One vector is turned by the same rotation once a tick. Each row is the vector after some number of ticks, and that number follows the row.
The counts run from 0 to 118.
[136 164 125 143 118 136 116 114 123 150 114 114 101 119  97 133  94 132
 152 165 193 156 121 117 104  96  91 169 134 114 164 113  90  84 142 103
 112 141 149 104 162 140 189]	105
[108 158 174 114 142 139 137 121 146 169 119 108  83  90 154 143 105 142
 146 142 149 127 134 137 108 146 124 170 136 142 179 126 132  81 131 137
 168 133 143 102 151 134 202]	41
[128 149 152 172 164 134 129 105 100 128 122  86 109 121 117 159  96 122
 147 123 171 157 110 125 125 129 109 157 139  84 148 113  95  80 148 169
 126 105 146 109 135 127 192]	88
[121 139 152 126 127 122 120 118 109 160 109 106 103  85 137  81 123 137
 179 158 179 127 112 110 108  96  97 158 147 143 172 112 112  98 127 114
 162 136 151 109 160 126 187]	102
[147 178 146 137 147 129 113 100 129 132 125 114 100 128  99 135  98 120
 137 136 162 153 122 120 128 102  87 169 128 102 158  69 107  73 135 114
 108 123 155  99 170 110 182]	28
[126 182 109 138 123  97 116 116 108 148 105 118  96 132 127  85 110 143
 155 151 163 129 140 117  96 126  79 168 133 117 166  89 111  89 125 114
 142 130 138  69 150 147 182]	107
[132 138 140 124 157 108 129 110 119 146 120  85  98 123 129  79 109 137
 155 122 160 140 130 106 150 108 103 172 133 116 165  65 118  61 128 114
 153 104 144 107 177 113 170]	23
[128 169 129 150 163  99 115 116 100 152 117 124  93 157 146 131 110 136
 147 131 154 141 118 156  95 145  91 174 154  77 158 121 117  83 129 146
 153 122 129  83 118 158 184]	3
[103 146 146 118 174 135 137 119 138 171 115 137 109  85 129 158 114 113
 162 144 173 162  94 153 136 110 109 150 148  84 182 133 111  66 163 148
 140 127 142 114 161 130 174]	77
[115 126 147 124 172 125 133 131 112 156 108 105  91 141 148 126  94 141
 165 108 170 125 104 142 129 127 109 172 147  98 163 129 119  61 122 155
 185 107 139 124 158 159 165]	7
[153 159 152 136 158 115 112  88 105 131 116 105  93 123 101 116 111 103
 139 130 158 144 124 115 145  85  89 154 143 109 169  86 105  82 159 123
 113 129 145  90 180 123 187]	27
[111 149 187 114 146 116 127 114 117 160 108 107  83  92 148 132 117 133
 158 132 143 113 132 137 114 124 136 151 141 137 186 135 128  98 156 146
 161 148 144  89 153 150 206]	42
[115 154 119 152 170 118 122 125 119 132 137  95 105 151 135 151 107 146
 152 111 166 149 101 126 115 128  91 198 142  90 131 105 108  58 111 133
 127 109 147 117 126 133 186]	12
[119 158 128 158 130 103 117 101  97 143 128  82 113 104 127 110 138 150
 161 151 177 140 121 108  99 108 100 162 144 128 146  95  89 104 139 131
 118 126 151  80 129 115 202]	98
[ 98 155 112 134 167 119 118 121 132 150 150  84 111 125 154 129 129 152
 169 115 167 134 100 116 111 131 101 199 154 116 136 103 118  66  99 138
 141 121 150 111 121 133 187]	13
[107 147 162 138 177 137 125 115 113 146 127  93 116  87 144 140 120 115
 181 124 167 134  83 128 125 115 115 140 154 113 163 140 114  95 143 179
 151 132 145 113 139 134 196]	86
[114 114 182 117 148  89 130 133 105 128 111 115  87 122 147  98 141 139
 175 139 171 112 132 126 118  82 113 157 145 110 163 120 115  55 164 121
 144 109 123 122 139 132 174]	59
[124 124 185 129 150 109 130 130 122 127 115 130  97 122 126 126 120 129
 171 146 179 130 127 128 120  71 108 158 136 104 156 129 104  49 170 112
 122 117 125 135 143 130 165]	60
[110 114 138 134 135 132 129 113 107 148 123  74 117  86 120 124 120 138
 179 133 205 137  98 112 133  93 118 146 145 134 165 114  97  86 147 147
 142 124 160 125 154 122 198]	94
[143 176 177 120 142 135 131 112 122 144  97 116  86 120 117 125  80 110
 144 133 152 127 130 128 127 119 100 132 130 117 180  99 130  88 148 138
 140 142 143  87 177 154 202]	35
[113 146 127 106 127 113 125 123 102 162  86 126  86 124 123 111  91 132
 150 140 174 129 134 128 118  96 113 156 133 119 192 116 109  78 146 119
 166 135 140  97 195 164 176]	111
[113 152 125 166 151 143 128 109 124 139 134  80 111 114 118 162 107 143
 158 133 180 156 101 112 109 140 105 171 141 105 144 109  95  72 126 166
 122 117 142 107 120 121 204]	89
[104 129 139  98 150 100 138 136 127 143 107 133 100 116 144  90 129 127
 175 146 169 141 131 134 139 102 102 151 134  95 183 101 121  53 156 123
 148 108 119 116 170 139 158]	67
[131 125 169 164 160 116 132 109 101 147 127  82  97  91 147  99 111 148
 156 134 161 149 115 112 109 126 117 179 146 111 151 113  99  80 138 157
 169  94 143 125 138 107 176]	92
[107 136 167 131 174 154 129 125 137 154 124 101 106  84 152 145 101 117
 179 122 178 144  88 128 116 132 103 152 147 116 165 135 119  80 122 170
 170 120 145 129 139 120 185]	85
[118 172 113 136 141  99 124 109 116 155 115 123  81 147 136 136  89 150
 126 128 147 139 145 144 103 136 118 198 135  89 163 112 106  59 141 129
 141 124 136  90 156 159 169]	116
[110 127 140 119 165 136 117 124 125 146 137  86 117 117 117 138 119 128
 171 113 188 143  87 115 142  76 113 169 159 132 151 114 107  68 126 130
 126 134 161 135 162 131 191]	17
[125 182 151 161 177 131 125 110 124 133 123 124 100 127 134 148 100 116
 152 133 145 154 107 144 110 153  86 158 145  71 154 118 118  79 138 172
 139 115 130  92 126 134 183]	80
[ 88 115 158 106 133 109 137 142 126 142 119  87  91 106 142 145 121 152
 164 132 174 111 143 126 120 110 144 169 130 137 173 128 116  64 158 140
 150 127 141 117 149 150 210]	50
[125 135 199 130 144 128 134 142 127 117 119 111  82 138 131 147  96 139
 175 136 171 113 133 120 101 104 105 157 137 120 151 140 118  56 147 140
 131 127 133 131 118 152 197]	52
[118 153 132 150 163 106 122 107 116 162 135 124  97 131 155 142 118 152
 136 136 150 150 113 159  85 137 110 202 155  84 153 133 103  71 133 136
 147 121 136 103 118 137 174]	4
[ 97 168 119 120 132 117 120 122 140 168 125 126  85 123 148 132  94 162
 138 137 154 142 135 141  91 137 122 207 131 111 169 114 121  56 119 124
 156 136 145 109 156 147 172]	117
[137 171 150 147 137 102 117 109 107 155 111 130  82 123 138  84 102 153
 143 160 150 142 144 126  89 125  95 182 138 107 161 106 103  78 126 106
 154 118 138  82 151 132 169]	108
[151 145 160 158 138 121 118 109  93 138 105 129  87 122 102 110  94 130
 151 153 190 149 132 118 113  80 100 156 138 108 163 111  80  87 157 108
 132 129 147 103 167 132 174]	104
[127 137 157 159 175 119 127 110  85 135 117  83 109 113 131 144 118 112
 161 118 169 139  96 125 136 111 114 133 156  90 156 137 102  96 156 178
 134 115 147  95 140 137 199]	87
[ 92 137 151 119 133 109 132 145 147 131 137 105  97 115 153 119 127 161
 180 148 172 117 139 119  96 124 103 182 131 129 153 104 125  43 132 118
 132 119 127 129 119 124 184]	57
